(1, 6, 4, 5, 7, 5, 4) → 4
(625, -2, -757, 449, 287, -820) → -757
(5, 7, 9, 1, 6, 3, 1) → 9
(25, -25, -11, -12, 11) → -11
(722, 527, 815, 594, 602, 135) → 815
(-103, -383, 463, -205, 852, -518) → 463
(27, -7, -11, -31) → -11
(8693, 1925, 2669, 4587) → 2669
(36, 86, 53, 20, 38) → 53
---
[[  8  33  16  60]
 [ 10  48  32  92]
 [ 93 -22 -66 -91]] gives -66

[[-23  66  87  18  44  10  43]
 [-14 111 -65  47 115 -13  26]
 [ 17 -72  12 -62  47 -55 -53]] gives 12

[[  40  107 -104  -74]
 [  15   40  -40    1]
 [  25   66  -65  -32]] gives -65

[[ 44 -41  61 -22  98  44]
 [-58  66 -57  79 -22 -40]
 [ 51 -51  86   0   7  66]] gives 86

[[  52  -23   41 -113]
 [-110  -38   30   80]
 [  18  -57   63  -83]] gives 63

[[ -94 -109  -63  -41]
 [  47   25  -15   67]
 [  15  -72  -34 -105]] gives -34

[[-14   1  -7 -26  -9]
 [-16   4  34 -49 -59]
 [-39 -39 -36 -84 -84]] gives -36

[[ -42  106  -13   16]
 [  33  -79    5  -16]
 [  41 -109   24   -8]] gives 24
---
Q:
array([[38, 58, 38, 53, 93],
       [73, 23, 73, 51, 88]])
A: 93

Q:
array([[8322, 7209, 1365, 8873],
       [8144, 7174, 1413, 8758],
       [4814, 6820, 1573, 6964]])
A: 8758

Q:
array([[5516, 6650, 4911, 8035, 6705],
       [5934, 6650, 4911, 7911, 1974]])
A: 6705

Q:
array([[5, 6, 4, 3, 4, 3, 5],
       [0, 3, 7, 5, 5, 1, 2]])
A: 5

Q:
array([[165,  28,  27,  72, 127, 223,  25],
       [156,  31,  30,  71, 121, 208,  29]])
A: 25

Q:
array([[146, 593, 677, 613, 111, 965, 150],
       [968, 673, 646, 511, 136, 301,  50]])
A: 150

Q:
array([[132,  68,  24, 187],
       [186, 244,  82,  45]])
A: 187

Q:
array([[-10,  -1, -12,  -9, -14,  -6],
       [-25,   9,  -1, -10,  27, -14],
       [-21,   2, -25, -15, -19, -15]])
A: -14

Q:
array([[-22,   6, -11,  28, -20, -45, -30],
       [-17,  -3,  23, -22,   4,   3,  20]])
A: -30

Q:
array([[-25, -16, -12,  -8, -10],
       [-19,   9, -38, -11,  30]])
A: -10
---
[[-11  47  28  39  -5 -98]
 [ 54 -29  -9 -96  34  -5]
 [ 31 -14  53 -68  60 -44]] out 53

[[-73  -1 -11 -86  45  88  27]
 [-50  46 -28 -43  24  50 -81]
 [-33  23  -1 -37  -4  19 -20]] out -1

[[-49 -59  -6 -53]
 [ 98  79  42  28]
 [ 97   0   0 -19]] out 0

[[-93 -53 -81   6]
 [ 16  14 -20  -4]
 [ 36  14  23 -13]] out 23

[[  8  11 104 -59  14  86 -61]
 [  3  -6  67 -46  17  51 -33]
 [ -3 -13  14  -6  -6   1 -27]] out 14

[[-29  90 -58 -24  16]
 [-60   5 -15  62  55]
 [111 -27   3  -1  21]] out 3

[[ 43 -50 -37  21]
 [ 99 -73 -68  72]
 [-96  88 -37  60]] out -37

[[-49  47 -46 -52 -48 -38]
 [-45  96 -51 -54 -34 -21]
 [-13 -31 -14 -17 -16 -12]] out -14

[[  -2   19   -5  -62   -2   61   47]
 [  -4   43   64   -7   31 -109  -97]
 [  61  -10  -56   67   32   21   49]] out -56
---
[[ -9  -3  -9  22   8 -17  18]
 [-19   4   3  -7 -17 -11 -12]
 [ 28 -30  14  42   1 -82 -44]]: 42, -82

[[  8 -15   2 -22 -32  34]
 [-85 -19  14 -28  -4 -16]]: 34, -85

[[-44  59  42  41]
 [ -7  25  89   6]]: 89, -44

[[ -8  18  -2   2]
 [ 28  53  28 -78]
 [ 70 112   3  45]]: 112, -78

[ 45  51 115  54]: 115, 45

[[  95 -112   20   17   20]
 [   9   17   -5   76  -96]]: 95, -112
